The rows of Y fall into 3 groups, and each row is roughly a mix of its group's hidden directions.
Y, 85 rows:
[[ 10  18 -31 -10   4  -3 -34 -62   2   4 -17]
 [ 29  49  -1 -28  -2 -11 -31 -36 -21   0  -6]
 [ 14 -22 -59  20  10   2 -19 -27 -13 -22 -22]
 [-13 -21 -18  38  37  25 -28  23 -24 -25  -1]
 [ -2  54  -5   7  19  13   1  22 -37 -11 -37]
 [ -1  19  25 -60  -8 -24   9 -24 -15  20  18]
 [ 37  -4  15  -1  19 -17  44 -19  23   6  42]
 [-43 -12   0  23 -34  -8   3  45  12   3 -30]
 [ 49  39  -7  -3  -6  -6 -17 -17   8   0 -47]
 [-21 -28 -50  47  13  26  -1   6   8  -3   2]
 [-26 -19  -9  43  19  29   7   4  31 -28  31]
 [ 16  45  18 -42   2  10  25 -36 -15   6  17]
 [-53 -11  -7  27  14  17  22  35  -8  19  22]
 [-11  32 -17  18   9  27 -45 -20 -38 -19  -8]
 [-19 -21  21  35   2  18  28  31  11 -33  33]
 [ 15  27  11 -56 -33 -24  10 -12   2  20 -19]
 [ 18  33 -18   7 -12   7 -29 -42  20 -16 -41]
 [-53   4  28  -4  -3  19  20  49   2   8  -3]
 [  1  -2 -24  46  16  23 -28   8 -15 -45 -19]
 [-14 -57 -13  39  12   0  -9  34  19  -7  -3]
 [ -1  11 -36 -26  -2 -17 -24 -59 -19  12  -3]
 [ 36   4   3  13 -14   3  -1  39  -8  44 -41]
 [-10   6 -23  18 -21 -14 -60  11 -11  -6 -38]
 [ 42  -1  26  18  15   8  -8 -12  32 -51   9]
 [ 21  27  30 -25 -31 -17  30  32   9  20 -24]
 [-15 -16  29   0  22  18  56  21  18   2  29]
 [-25   1  14 -39 -40 -23  22  30 -11  29  -9]
 [ 26  -6  29  -1  23 -20  46   4  32   8  36]
 [ 18  20 -42   5  10  -5 -33 -28 -37 -14 -28]
 [ 37 -40 -22  -7 -20 -35  23 -18  25  13   9]
 [-33  17  10 -37 -11 -27   8  15 -44  30 -10]
 [-26  35  35  -7  -1  12  39  44  -4   6  -5]
 [ 29 -64 -24   9   5 -23   2  -1  25   5   8]
 [-14 -18  21  32  34  25  20  28   6 -19  39]
 [  9 -21 -59  12  17  -5 -14 -29 -26 -20 -17]
 [-32   9  -5  38 -19  19  10  16  -8 -56  -3]
 [ 19 -26 -16  47  36  11  -1 -16   2 -17  37]
 [-20  -8 -22  36 -12  17   3  46  -3  36 -26]
 [ 35   2 -15 -25  -3 -18 -23 -51  -2 -33 -14]
 [-57   5  18  29 -12  13   6  43  15  -5   5]
 [ -8  37  34 -52  -7   9  36  -2  -4  14   0]
 [ 14  28 -34 -25  -8 -20 -22 -37 -30  11 -29]
 [ 19  13 -41   9   4  -2 -40 -42 -15 -18 -26]
 [-23 -27  18  31   7  17  20  48  -1 -25  26]
 [-53  -8 -19  44  -3  15  -6  28   6 -24  -8]
 [-51  13  15  40   4  22  -4  40  -4 -12  -9]
 [ -2  36  30 -33 -23 -12  43 -13  20  22   9]
 [ -4  22  41  15 -32   0 -12  42  21  -4 -32]
 [-12   2  34  12  -5  27  16  12  52  10  38]
 [ 22   6 -14 -53 -31 -22 -20 -20  -6  16 -29]
 [-29  24  39  -4 -18  13  35  41  19   3  -8]
 [-12   9  47 -13  -1   6  44  28  27  20  20]
 [  1  29 -24 -12 -12   0 -31 -55  13   0 -32]
 [ 29 -18   3  52  35  19   5  25   5 -28   4]
 [-52 -22 -40  26  14  20  13   5  -3  10  23]
 [-18 -14  22 -21   1 -15  43  25 -18  22  43]
 [ 12 -34 -29  34  28   7 -50  -2  -7 -16  -1]
 [-27  -6 -53  -6 -32   2 -12 -11  -2  37 -25]
 [  7  -3  31  43  22  14   2  26  19 -48   9]
 [-12  11  41 -14   5   0  58  21  22  11  19]
 [ 19 -15 -39 -20  28 -16   6 -28 -48  13   3]
 [-15  20 -11  12   0   6 -65  10 -22 -11 -32]
 [ 19   6 -30  15  13   8 -38 -56  11 -17 -11]
 [ 16  13 -20 -23 -33 -22 -31 -21 -10  -5 -49]
 [ 32  15 -34  -2  -6  -5 -37 -49 -25  -7  -2]
 [-16   0 -37  17 -17 -12 -29   4 -21 -26 -51]
 [ -5 -45  20   5  -4  -3  23  -3  31   1  54]
 [-33   0  23   7  10  11  32  58 -22  -4  14]
 [  9  48 -17 -15 -27 -10 -10 -13 -15  -3 -52]
 [  2 -21 -22  61  27  11 -23  -2  -3 -21  19]
 [ 26  36  -5  35  27  -7 -41 -23 -13 -17  16]
 [-11  -5  35  29  25  20  18  20  26 -25  41]
 [ 13 -17 -45  28  21  -6  -8  11 -42  -8 -33]
 [-18 -14 -17  26   8   6 -60  23 -10 -13 -28]
 [-48   0 -18 -14   6 -16  13  17 -52  26  -2]
 [-41 -13  -7  49   9  26   4  26  21 -24  13]
 [-15  11 -31 -15 -34   9 -39 -14 -31  -2 -38]
 [-12   0  42 -10  -3   5  40  -1  42  14  36]
 [ 19  57  -1 -10 -15   0  -4  -2  -2   0 -54]
 [-45  27  33  17  11  30  26  30  -3  -6   7]
 [ 26  -8  32 -22  32  -8  41   1  25   9  33]
 [ -8  19  43 -44   2 -20  21  10 -23  28  21]
 [-23  -9   9 -32  -9  36  60  -7  -8   7  12]
 [-39 -45 -32 -12 -26 -12 -31 -15 -13   2   3]
 [ 10  27 -33  22  31  11 -23 -14 -42 -26 -17]]

One row of each group comes first, with its name. Which group is each row after those in?
[-19  25 -14  26  -8   3 -59   8 -22 -13 -29]
A
[ 38  -9 -40  15  23  -8 -35 -28 -28 -13  -6]
Q
[  1  -3  31  41   7  28   7  27  43 -20  20]
J

[ 37 -16 -39 -21  19  -7   6 -33 -28  31   4]
J
[ 10  -8  17 -15  42  -1  34   2 -27  23  45]
J
[ 20 -24 -21  28  52   3  15   9 -37 -10  12]
J
[-12  38  -2 -16 -22   4  -4 -57  33   0 -15]
Q
[-13  12  41 -30   6   9  55  16  15  12  16]
A
[-41  40  29 -12 -29   7  31  22  -2   8 -14]
A
[-12  -6 -48 -27   0 -22  -8 -28 -45  11 -16]
J
[ -3  43  26 -22  35  37   5 -17 -24  -7  19]
A
[-35   6   5  33 -10   1  -2  56 -18   1 -32]
J
